Each named move below is a turn or a mirror, shown by a few rows before and after it. Which moves, in which order, take the first row of each later pair to the second? The first pair is answered.
zot (before => after):
[-29 -22  -9  37 -31 -14 -15  16 -16 -19 -14   4 -47  25] => [-32 -27   8  23 -24   4 -14  12   9 -13 -41   5 -47  -2]
[ 12  18 -11 -35 -25 -26  10 -19   0  13  28 -26 -18 -34] => [ 11  16 -10 -39 -27 -27  12 -21   7  15  23 -27 -19 -40]
[ -4  -9 -35   4  -9   3   3   3 -24 -25  31   6  38   8] => [-13 -22  -8 -11   1  31   9  -9  15 -14  -7   1  35 -31]
[-13   5  18   6   5 -13   3 -10   0   6 -26  -5 -28   9] => [-10   7  12   8   1 -21   0  -6 -10   5 -16   2 -30  20]
fugar (before => after):
[ -4  34  -6  18  -7   4   6 -25 -40   1  22  24 -14  37] => [-16  24 -11  25 -10   5   0 -15 -39  -4  21  23 -19  39]
[-18 -13  -8  -6 -23  34  -1 -13 -42  -5 -25   6  -4  -8] => [ -7   3  -1 -17 -17  35   3 -24 -39   4 -24   4  -4 -13]
[ 12 -23  -7 -20 -11  16 -28  -6 -29  -7  21  -6  47   4] => [ 15 -18  -8 -25 -12  15 -26 -10 -26  -6  21  -7  45   3]
[  3  27 -17  -7  37 -32   5   0  25  10   1 -18 -12  -1] => [-15   2 -26   8  30 -36  -5  16  23  -2  -2 -19 -12   7]
kud (before => after):
[ -1   0 -17   1 -11  -5  -7   7  -3 -20   7  32 -12   7] => [ -6  -8 -20  -4   7 -12 -10  16  10 -12  12  26  -2   6]
[-15  -6  10  -1   6 -10 -22   0 -11   3 -39   0 -12   7] => [-14  -1   7   2   1  -6 -21   7  -7  -6 -37   4 -14   5]
[-13   7  13   3  27 -20   3   9  37  13   6 -11  -6  -3] => [-11  -6  17  -8  33 -16   8 -20   5  29  -2 -16   0  -5]
[-24  -3  19  13  12 -23 -10   3  24   6 -33  -3 -30  -9] => [-24 -10  19  13  22 -25  -7  -6  14  15 -35  -9 -24  -9]
sul (before => after):
[ -6 -12  18  -4  29   3   9   5  45  20 -22 -13   7 -23] => [ -4  -4  18  -7  26  -2  10   6  47  23 -22 -12   1 -25]
[  6 -19 -17  -4  11   1   5  -3 -19   8  16 -14  37  21] => [ 21  11 -17  -8  16  -5   9  -2  -4  12  29  -5  32  21]
[ -1   9  51   5  -3 -16  -3   6  20  22  -7  15 -13  21] => [-11  -9  46   8  -5 -12  -6   7  14  17 -15  12 -14  23]
Then:
(2 to 3 moves a pair)
[  1  -9   1 -29 -27  30  -1 -21  -5   9 -13  21  13 -27] => [ -5 -16  -3 -19   6   2  -6  15  42  13  13  12  27 -23] : kud kud kud
[  0 -38  -7   5   7  -7  -7  -1 -40   4  29 -23  28   9] => [-11 -54   3   4   8   5  -8   3 -20   3   3 -29  26 -11] : fugar zot fugar
[ -4 -24  14 -13  34  -7   5 -16  12  20 -11 -20  26 -11] => [ 17  10   2  -7  28 -33   8  -7  -1  18  28  -4  20  17] : sul zot
[-14   3  24   8   5 -33   1 -11 -37  32   9  -2 -46  54] => [-30 -15  22  17   2 -31  -5  -3 -32  28  -4   1 -50  56] : zot fugar zot
[  5  35  16 -30 -27  20  24 -19 -14  17 -13  -8  35  -9] => [  6  47   9 -12 -35  11  15  25  36  -1  -1  -2  28  -5] : kud kud
[ -7   1 -19  16 -10  -5  -4  17 -10  -9   7   9 -12  20] => [  3   9  -5  -4  21  -9   7  -7 -16  20  16  -1   8   9] : kud kud fugar
[  1   9  10 -14  29  10  -1   6  27  15  -7  -6  19 -25] => [-19 -20 -22  12   8  -1 -13  26 -24  -8   5  -4  14  12] : kud fugar zot
[ -2  -4 -21  15   4 -27 -19  18 -11  -5   0   4 -24  20] => [ 11  17 -20   2   6 -29  -9   4 -20   2  12   5 -25  19] : zot fugar zot
[  3 -21  -1   3  23   2  -3  26  49 -15  23 -12  28 -17] => [ 29   6  14 -26  28   8  14 -40  -1  17  17  -7  23 -21] : kud sul kud
[ -7 -26  10  10  16   1   3  33  30  12  -1  -6  18  -1] => [ 18  -1  20 -17  -7  28  18 -18  -8  23 -15   4   4 -14] : fugar kud kud
[  3 -38  -7 -14   5  15  -2   5 -11  -6  20 -14  68 -10] => [  2 -15 -14  -1 -40  31  -6  25   4 -42  12   8  43 -11] : kud kud kud
[-10 -39 -36  -5   4   9   9  -8 -30  -9  -3 -12  38  -5] => [  5 -21 -25 -27  13  19  17 -25 -14   5  -9 -13  40 -21] : zot fugar
[-15 -47   4  -8 -28  54  -8  -2  -9 -21 -58  -1  18 -41] => [ 50  30 -10 -31 -27  17   7 -36 -66  -1  16  18  27  -4] : zot fugar
[ 10  -1  -8 -23 -22  34 -12 -29 -57 -27  18  17  35  -1] => [ -2  -4 -23   1 -40  34 -21  19 -27 -58  16  25  19  10] : fugar kud
[-12 -26  -6  -3 -20  17  -7  14  -6 -18  -6  -6  24  -5] => [ -2 -11  -8  -3 -26  22  -5  16   3 -22  -6   2  18  -8] : fugar kud fugar
[-11  -8   1 -25 -18  10  14 -33 -32   5 -16  10  22 -19] => [  6  45  -2 -17 -28  -4  17 -10  11  -9   0  27  -3 -13] : sul sul kud
[ -4 -44  10  28  -6  24 -27   2 -18 -29 -45  22 -14   3] => [ 50  35  14   6 -16  22 -12 -14   4 -21 -15  44 -24  -4] : zot fugar kud
[ 12  22  10  -8  17 -34  23  -5  -6  19  25  10   3  24] => [-31 -28   3  18   8 -27   2  28   5  -2  -3   1  -7  22] : zot fugar zot
[ 33  14  23 -27  21   2  16  -8   3  11   0  -3  39 -22] => [ 22  -4  24 -27  26   8  13 -13 -12  11  -6  -7  45 -17] : fugar kud fugar
